In the data rows, the value 128 means zero.
Some points:
[90, 152, 160, 123, 134, 96, 87, 121, 92, 131, 159, 117, 118, 154, 116, 101, 104, 134, 104, 132, 165, 136, 143, 153]
[143, 123, 167, 108, 87, 118, 111, 141, 88, 82, 152, 138, 108, 140, 103, 118, 149, 94, 99, 145, 147, 110, 116, 200]
[97, 98, 90, 159, 100, 119, 137, 168, 169, 131, 161, 121, 128, 169, 168, 101, 165, 133, 91, 134, 89, 89, 108, 119]
[95, 80, 111, 126, 102, 127, 144, 143, 118, 97, 158, 91, 179, 128, 106, 93, 128, 152, 117, 102, 75, 106, 127, 119]
[124, 112, 135, 124, 148, 121, 122, 99, 108, 113, 114, 121, 166, 161, 145, 166, 191, 121, 108, 106, 89, 143, 129, 121]
[105, 138, 147, 158, 148, 130, 132, 115, 97, 109, 104, 114, 142, 113, 148, 120, 207, 120, 148, 108, 106, 123, 130, 119]
[130, 109, 149, 161, 108, 141, 128, 141, 135, 136, 114, 118, 190, 127, 182, 179, 172, 126, 151, 137, 147, 133, 127, 120]
[112, 137, 164, 193, 124, 93, 92, 156, 118, 128, 115, 125, 152, 111, 112, 146, 125, 105, 165, 134, 112, 111, 113, 86]
[121, 139, 126, 173, 90, 123, 103, 118, 109, 97, 116, 141, 161, 106, 152, 121, 89, 104, 180, 109, 116, 126, 129, 117]
[160, 143, 125, 136, 133, 183, 104, 141, 186, 121, 135, 149, 166, 145, 126, 115, 106, 108, 135, 90, 141, 150, 169, 100]
[139, 154, 129, 110, 113, 142, 80, 130, 194, 103, 114, 162, 152, 94, 146, 98, 123, 118, 128, 112, 137, 133, 92, 109]
[158, 191, 122, 81, 118, 138, 110, 134, 143, 132, 151, 118, 133, 138, 141, 129, 132, 120, 129, 103, 116, 190, 127, 144]
[125, 131, 150, 129, 108, 165, 130, 114, 138, 195, 137, 139, 97, 108, 115, 100, 128, 124, 105, 101, 109, 165, 157, 127]
[103, 130, 154, 113, 112, 168, 103, 107, 154, 157, 120, 134, 102, 108, 97, 147, 127, 169, 114, 122, 90, 126, 139, 119]
[136, 153, 155, 100, 108, 156, 92, 98, 113, 153, 104, 137, 121, 147, 140, 118, 109, 175, 114, 146, 108, 102, 118, 127]
[150, 174, 165, 143, 140, 158, 130, 137, 135, 144, 116, 96, 97, 109, 104, 99, 125, 168, 121, 151, 118, 118, 125, 124]
[135, 174, 127, 144, 143, 161, 137, 123, 128, 176, 149, 98, 128, 132, 136, 136, 120, 149, 103, 158, 122, 99, 136, 151]
[160, 94, 111, 90, 112, 120, 98, 126, 104, 141, 126, 106, 124, 90, 122, 104, 120, 168, 125, 180, 147, 141, 142, 140]
[96, 102, 122, 100, 98, 97, 107, 94, 126, 119, 135, 133, 121, 156, 119, 154, 130, 103, 103, 145, 165, 105, 159, 103]
[145, 104, 168, 91, 122, 97, 166, 127, 147, 129, 172, 102, 106, 106, 100, 123, 141, 104, 134, 145, 173, 93, 130, 97]
[153, 94, 167, 118, 147, 123, 133, 89, 108, 97, 168, 117, 136, 129, 86, 125, 102, 110, 106, 142, 148, 132, 87, 88]
[145, 101, 147, 148, 148, 106, 124, 145, 120, 114, 156, 107, 108, 107, 154, 172, 106, 126, 71, 57, 136, 129, 163, 141]
[110, 113, 91, 133, 118, 137, 122, 105, 100, 109, 122, 102, 91, 134, 171, 158, 124, 107, 129, 102, 145, 109, 120, 135]
[98, 126, 99, 151, 140, 141, 134, 111, 103, 103, 141, 96, 79, 97, 144, 148, 134, 131, 155, 114, 148, 117, 85, 105]
[147, 75, 121, 177, 140, 126, 110, 94, 123, 123, 135, 125, 117, 170, 163, 115, 154, 135, 188, 129, 141, 146, 110, 129]
[173, 108, 114, 150, 147, 80, 88, 114, 119, 131, 84, 106, 101, 123, 161, 113, 150, 98, 142, 107, 93, 100, 133, 124]
[108, 114, 143, 149, 116, 101, 114, 139, 201, 104, 131, 108, 119, 102, 151, 140, 125, 138, 169, 112, 123, 144, 107, 156]
[191, 167, 115, 111, 92, 110, 118, 128, 145, 130, 183, 137, 140, 123, 110, 140, 131, 126, 125, 119, 91, 121, 95, 145]
[134, 157, 141, 135, 136, 144, 132, 105, 188, 132, 113, 119, 133, 135, 92, 126, 113, 113, 147, 132, 125, 134, 137, 188]
[121, 164, 87, 121, 118, 123, 117, 112, 183, 94, 124, 131, 130, 148, 80, 114, 121, 109, 163, 140, 113, 139, 136, 167]
[141, 176, 132, 148, 151, 138, 120, 131, 135, 122, 151, 126, 132, 135, 133, 133, 142, 169, 127, 178, 152, 121, 166, 161]
[105, 153, 119, 129, 128, 127, 124, 122, 131, 197, 140, 117, 147, 117, 131, 103, 108, 118, 117, 151, 151, 126, 155, 167]
[157, 124, 84, 146, 117, 146, 126, 111, 114, 160, 145, 155, 130, 97, 119, 120, 121, 120, 100, 199, 100, 154, 153, 150]
[104, 136, 108, 108, 99, 116, 109, 132, 110, 121, 108, 125, 126, 150, 117, 129, 134, 175, 131, 189, 166, 157, 169, 103]
[123, 122, 129, 124, 121, 142, 161, 180, 126, 107, 79, 96, 92, 139, 122, 112, 109, 81, 88, 132, 151, 148, 109, 95]
[133, 110, 101, 133, 131, 117, 160, 146, 105, 110, 88, 95, 120, 139, 95, 135, 113, 129, 101, 108, 165, 171, 118, 114]
[93, 127, 98, 90, 150, 113, 161, 127, 113, 134, 105, 112, 176, 135, 131, 143, 120, 113, 109, 123, 133, 126, 90, 106]
[120, 118, 121, 102, 148, 119, 203, 118, 117, 103, 103, 139, 123, 108, 149, 129, 115, 101, 129, 134, 121, 139, 150, 123]
[129, 135, 114, 138, 128, 80, 193, 97, 130, 140, 108, 184, 121, 127, 125, 122, 130, 176, 105, 101, 172, 119, 125, 108]
[133, 125, 120, 105, 141, 141, 190, 145, 103, 99, 112, 150, 142, 145, 144, 111, 97, 138, 138, 98, 131, 86, 134, 135]
[129, 132, 145, 100, 162, 97, 179, 125, 115, 103, 112, 167, 109, 151, 157, 156, 100, 121, 155, 140, 85, 139, 124, 120]
[122, 110, 106, 102, 180, 153, 124, 165, 110, 152, 135, 200, 123, 129, 112, 131, 137, 134, 161, 113, 124, 121, 144, 129]
[113, 103, 123, 136, 190, 145, 155, 172, 123, 162, 135, 190, 127, 120, 106, 125, 130, 121, 141, 131, 122, 129, 111, 126]
[126, 104, 131, 116, 136, 153, 122, 186, 107, 190, 104, 168, 120, 132, 99, 163, 125, 150, 159, 120, 128, 124, 97, 122]
There is one direction along which these points spread out most. Take the direction at right angles to it along which they spread out most. Then take the direction at right angles to both along which they spread out most. Go by this last direction. For each point below, how far along it does it lie, from 0 to 99? The average is 50, and the first point in the table lies past the average. One standard deviation of the points above along it is 16.
[96, 102, 122, 100, 98, 97, 107, 94, 126, 119, 135, 133, 121, 156, 119, 154, 130, 103, 103, 145, 165, 105, 159, 103] 76
[95, 80, 111, 126, 102, 127, 144, 143, 118, 97, 158, 91, 179, 128, 106, 93, 128, 152, 117, 102, 75, 106, 127, 119] 59
[150, 174, 165, 143, 140, 158, 130, 137, 135, 144, 116, 96, 97, 109, 104, 99, 125, 168, 121, 151, 118, 118, 125, 124] 49
[143, 123, 167, 108, 87, 118, 111, 141, 88, 82, 152, 138, 108, 140, 103, 118, 149, 94, 99, 145, 147, 110, 116, 200] 84
[153, 94, 167, 118, 147, 123, 133, 89, 108, 97, 168, 117, 136, 129, 86, 125, 102, 110, 106, 142, 148, 132, 87, 88] 71
[136, 153, 155, 100, 108, 156, 92, 98, 113, 153, 104, 137, 121, 147, 140, 118, 109, 175, 114, 146, 108, 102, 118, 127] 50
[103, 130, 154, 113, 112, 168, 103, 107, 154, 157, 120, 134, 102, 108, 97, 147, 127, 169, 114, 122, 90, 126, 139, 119] 41
[121, 139, 126, 173, 90, 123, 103, 118, 109, 97, 116, 141, 161, 106, 152, 121, 89, 104, 180, 109, 116, 126, 129, 117] 51
